128 stands for zero in the data rows.
Here is a table of points, one per row:
124 172 130 145 149 104 128 174 126 150 130 136 150 123 192 138 115 132 122 87 120 85 134 93 173 180 114 128 95 78 147 134 91 107 194 157 169 131 112 91 149 130 86 150 168 108 124 134 144 123 142 141 147 131 134 98 128 134 103
78 117 158 92 142 128 143 106 190 143 110 64 117 138 166 140 150 107 169 178 84 127 217 160 10 131 140 116 121 59 139 105 165 69 115 149 167 123 192 222 110 120 182 116 117 91 88 27 83 178 172 159 106 196 93 152 68 116 91
132 117 135 181 22 114 89 90 93 118 140 130 123 54 60 144 72 127 117 104 123 166 131 208 177 33 145 114 114 186 117 101 128 119 141 100 113 175 188 127 188 177 157 158 43 197 194 137 209 114 110 156 117 58 112 141 210 108 124
152 69 171 181 50 123 64 128 89 127 124 134 100 116 109 141 56 108 166 122 109 140 105 161 158 125 162 140 123 164 101 115 121 218 201 88 133 113 157 130 148 163 180 110 39 133 186 160 204 136 122 155 129 54 106 116 222 84 163
123 137 103 146 182 122 114 129 122 113 121 142 92 160 79 88 151 109 159 136 110 81 90 116 67 101 130 154 134 127 67 217 161 136 52 88 81 149 111 109 169 125 140 120 137 169 135 70 67 125 110 184 130 123 190 144 180 147 133
101 172 128 125 148 102 100 162 142 177 140 134 147 103 164 134 133 122 136 110 127 118 131 97 167 175 92 119 85 77 141 131 105 106 189 167 152 133 105 103 142 147 94 113 164 124 118 150 128 57 134 132 160 124 119 123 97 149 126
130 72 144 125 127 159 157 146 61 128 118 106 77 163 130 95 162 83 84 91 127 138 125 135 122 136 102 118 101 135 121 120 132 112 97 123 116 125 167 109 95 70 113 118 128 121 145 137 133 122 114 147 202 126 103 63 163 79 163
104 98 83 81 124 161 161 127 145 188 117 119 168 144 172 100 93 167 60 124 145 117 119 127 177 118 131 117 142 142 132 103 129 129 113 137 126 77 84 108 107 164 132 138 186 140 122 150 149 92 155 116 111 133 153 123 54 95 131
133 119 156 137 122 167 141 120 124 114 139 136 146 137 129 122 127 123 103 114 124 190 99 103 134 95 124 170 133 110 137 103 138 135 99 140 122 126 109 140 127 118 124 128 110 117 131 127 127 127 126 108 132 128 123 108 148 116 131
153 136 145 132 144 174 156 115 128 124 131 199 150 131 112 130 134 148 151 134 133 148 121 107 134 119 149 137 155 107 129 127 91 102 141 104 131 108 135 171 130 106 166 129 176 137 162 193 118 122 140 146 176 125 117 150 99 122 134
112 95 142 60 175 128 129 166 173 125 116 89 139 134 172 125 117 83 127 153 105 165 206 133 100 132 132 91 127 97 158 98 180 142 100 151 164 123 176 165 101 108 235 125 122 90 102 38 102 241 157 129 78 178 89 155 56 125 133
115 132 143 73 157 117 143 111 164 128 114 93 129 113 168 134 138 105 119 188 131 149 184 135 0 136 129 96 203 95 163 86 157 113 126 145 139 102 203 195 116 126 171 101 107 85 78 46 79 203 152 167 72 174 81 114 45 129 100
116 140 139 174 108 96 126 126 123 198 160 121 112 140 138 110 163 133 120 129 128 132 168 73 211 200 112 83 124 102 138 158 141 107 215 129 207 141 62 108 132 155 96 132 197 108 110 137 108 96 128 117 192 137 147 138 92 169 151
150 118 144 143 134 137 150 123 132 118 126 137 149 156 104 126 127 122 101 96 100 159 89 99 131 126 108 121 163 132 110 123 125 115 104 118 129 108 109 135 139 111 110 111 128 132 131 149 111 121 135 99 114 122 158 123 127 103 137
137 124 53 126 160 163 141 136 126 130 122 93 233 138 154 126 94 185 134 131 253 97 104 157 228 183 131 69 157 161 153 132 142 167 105 137 146 39 98 113 72 154 157 158 142 214 96 159 139 96 140 82 100 130 113 98 111 121 115
135 179 132 137 127 127 90 146 95 124 154 122 142 96 75 165 148 123 124 103 179 140 137 169 109 197 154 146 77 171 70 164 122 186 35 127 166 189 86 125 98 137 98 107 173 66 120 174 200 184 152 44 157 146 112 166 170 128 119
119 68 149 150 91 138 129 80 126 123 123 165 124 131 110 103 121 110 120 104 112 145 84 130 151 112 172 118 115 139 127 104 123 160 139 87 135 140 179 113 123 123 144 113 112 137 178 131 161 123 131 147 177 89 124 120 174 103 148
126 97 115 121 132 137 134 64 78 127 119 168 125 134 97 100 117 112 117 116 92 129 121 135 151 131 165 89 126 143 117 86 121 149 125 127 126 151 150 115 126 124 135 107 55 140 161 150 156 124 126 143 158 79 113 102 170 66 148
112 100 114 59 148 169 139 156 136 160 118 131 181 145 141 129 98 190 72 120 183 115 89 141 157 126 133 112 159 135 127 83 144 151 124 155 128 82 92 127 94 131 125 151 129 125 121 150 123 89 118 84 108 118 135 128 67 114 122
147 131 102 160 160 72 116 133 117 67 64 188 71 159 101 80 154 111 152 193 112 94 144 82 71 119 122 130 127 136 80 189 214 170 75 104 79 185 116 105 138 105 145 133 139 166 126 86 99 91 92 178 123 103 233 140 221 200 183
135 116 127 126 164 128 105 155 212 139 139 128 131 120 152 184 119 127 122 131 96 115 108 101 173 135 116 128 75 46 159 133 26 127 163 121 140 131 124 111 136 137 42 194 148 123 132 143 130 110 132 129 94 128 120 100 109 147 111
115 93 123 83 139 155 126 122 171 115 139 113 200 167 170 122 138 170 90 129 194 125 97 151 132 123 116 128 133 133 129 93 113 139 134 142 99 124 90 124 132 150 122 136 139 126 116 168 161 73 138 88 110 118 139 135 92 118 126
178 107 105 77 44 133 175 101 124 133 119 105 48 125 116 129 128 167 146 141 112 115 189 111 69 120 97 154 135 108 147 142 129 76 123 196 109 52 161 130 131 119 87 66 127 131 146 126 82 177 144 112 99 159 121 181 92 118 107
154 122 104 121 161 113 133 131 104 98 83 147 91 131 130 87 143 117 199 182 95 130 111 135 86 117 108 133 126 147 73 178 159 144 105 108 119 169 101 113 130 129 141 115 128 166 123 73 66 101 87 161 127 91 204 137 194 182 175
130 203 156 129 127 127 126 145 159 147 151 113 129 123 117 110 120 115 127 121 108 125 123 81 166 156 106 133 109 72 128 136 137 92 219 134 156 110 121 56 122 156 112 114 170 70 116 125 129 58 122 107 177 136 127 143 86 154 126
126 141 133 149 137 143 130 144 129 67 105 176 113 144 107 110 149 114 199 158 99 116 134 92 96 118 88 108 135 181 126 164 132 175 100 106 51 135 120 121 134 122 145 145 130 194 114 112 92 101 92 148 138 115 200 127 163 185 147
127 130 114 132 98 88 99 133 41 113 143 125 125 78 114 143 121 101 113 127 119 165 113 130 182 28 116 152 116 204 135 75 133 115 141 59 111 148 126 151 113 164 139 185 56 138 165 137 137 134 115 155 109 91 122 130 190 79 145
135 136 131 125 136 131 133 166 203 162 145 146 129 93 167 130 113 150 112 96 121 92 123 95 183 127 94 126 126 90 162 134 78 106 124 113 144 131 124 123 143 111 88 147 150 126 114 131 136 127 128 119 111 107 117 96 112 136 144
121 143 144 91 138 105 190 101 163 139 125 70 81 156 118 131 171 151 158 200 122 118 129 201 0 101 139 145 162 120 219 104 139 39 155 194 136 108 164 170 129 118 156 86 105 125 100 94 101 172 118 143 74 213 90 114 72 103 82
116 149 135 145 139 119 117 124 141 137 165 141 147 118 151 155 126 118 102 107 129 104 80 94 183 166 101 129 120 90 124 115 131 108 169 147 122 107 107 117 145 118 124 165 118 115 129 137 126 126 125 126 120 124 129 110 112 163 104
157 122 84 141 144 96 132 134 120 79 110 142 85 155 96 124 125 127 206 144 122 98 120 85 86 129 99 130 121 148 68 154 149 137 46 117 77 172 115 109 151 119 133 118 124 158 130 139 84 96 115 201 126 135 163 150 156 221 126
121 145 153 166 141 144 88 128 110 107 135 119 144 95 105 152 137 116 118 86 150 144 143 190 118 156 199 206 90 244 84 204 133 193 101 128 123 146 81 138 100 99 71 107 139 62 96 154 152 162 145 96 137 146 119 172 128 115 102
137 147 104 164 72 107 98 141 87 115 137 124 119 130 110 124 129 97 79 137 128 174 117 147 167 80 122 158 106 139 138 85 124 123 120 67 102 133 132 144 139 138 127 190 71 126 136 136 177 142 86 142 96 97 91 124 156 92 141
126 133 153 165 111 139 90 147 49 107 145 136 168 88 79 184 150 143 101 73 164 102 150 148 133 161 208 132 122 204 84 173 95 138 60 124 147 187 105 127 122 131 103 82 159 73 107 170 184 173 136 11 153 150 98 163 135 128 124
119 173 127 147 134 128 138 151 171 139 120 142 143 106 181 125 121 126 140 98 123 123 107 91 178 137 117 115 112 101 160 130 70 108 184 155 130 140 91 132 130 87 109 133 156 123 123 148 145 106 142 105 136 123 139 103 103 140 88
113 156 124 97 122 115 176 48 135 131 165 78 79 168 122 168 152 167 142 145 128 127 165 193 96 79 131 164 239 83 194 108 127 94 172 163 115 97 219 132 148 117 125 110 117 154 133 111 63 186 126 131 113 202 77 122 107 116 106
These points spread out most along one direction. Take the direction at right angles to it along which they spread out most. Then take the direction at right angles to both along which they spread out most. Go by this last direction. Where along it does each point below lie, from 0 to 99? The average is 50, and the first point in the table lies past the average. One standard deviation of the points above along it is 16.
116 149 135 145 139 119 117 124 141 137 165 141 147 118 151 155 126 118 102 107 129 104 80 94 183 166 101 129 120 90 124 115 131 108 169 147 122 107 107 117 145 118 124 165 118 115 129 137 126 126 125 126 120 124 129 110 112 163 104 56
113 156 124 97 122 115 176 48 135 131 165 78 79 168 122 168 152 167 142 145 128 127 165 193 96 79 131 164 239 83 194 108 127 94 172 163 115 97 219 132 148 117 125 110 117 154 133 111 63 186 126 131 113 202 77 122 107 116 106 34
135 136 131 125 136 131 133 166 203 162 145 146 129 93 167 130 113 150 112 96 121 92 123 95 183 127 94 126 126 90 162 134 78 106 124 113 144 131 124 123 143 111 88 147 150 126 114 131 136 127 128 119 111 107 117 96 112 136 144 57
130 72 144 125 127 159 157 146 61 128 118 106 77 163 130 95 162 83 84 91 127 138 125 135 122 136 102 118 101 135 121 120 132 112 97 123 116 125 167 109 95 70 113 118 128 121 145 137 133 122 114 147 202 126 103 63 163 79 163 45
115 132 143 73 157 117 143 111 164 128 114 93 129 113 168 134 138 105 119 188 131 149 184 135 0 136 129 96 203 95 163 86 157 113 126 145 139 102 203 195 116 126 171 101 107 85 78 46 79 203 152 167 72 174 81 114 45 129 100 40
154 122 104 121 161 113 133 131 104 98 83 147 91 131 130 87 143 117 199 182 95 130 111 135 86 117 108 133 126 147 73 178 159 144 105 108 119 169 101 113 130 129 141 115 128 166 123 73 66 101 87 161 127 91 204 137 194 182 175 75
137 147 104 164 72 107 98 141 87 115 137 124 119 130 110 124 129 97 79 137 128 174 117 147 167 80 122 158 106 139 138 85 124 123 120 67 102 133 132 144 139 138 127 190 71 126 136 136 177 142 86 142 96 97 91 124 156 92 141 29
78 117 158 92 142 128 143 106 190 143 110 64 117 138 166 140 150 107 169 178 84 127 217 160 10 131 140 116 121 59 139 105 165 69 115 149 167 123 192 222 110 120 182 116 117 91 88 27 83 178 172 159 106 196 93 152 68 116 91 43
123 137 103 146 182 122 114 129 122 113 121 142 92 160 79 88 151 109 159 136 110 81 90 116 67 101 130 154 134 127 67 217 161 136 52 88 81 149 111 109 169 125 140 120 137 169 135 70 67 125 110 184 130 123 190 144 180 147 133 74
135 179 132 137 127 127 90 146 95 124 154 122 142 96 75 165 148 123 124 103 179 140 137 169 109 197 154 146 77 171 70 164 122 186 35 127 166 189 86 125 98 137 98 107 173 66 120 174 200 184 152 44 157 146 112 166 170 128 119 47
101 172 128 125 148 102 100 162 142 177 140 134 147 103 164 134 133 122 136 110 127 118 131 97 167 175 92 119 85 77 141 131 105 106 189 167 152 133 105 103 142 147 94 113 164 124 118 150 128 57 134 132 160 124 119 123 97 149 126 66
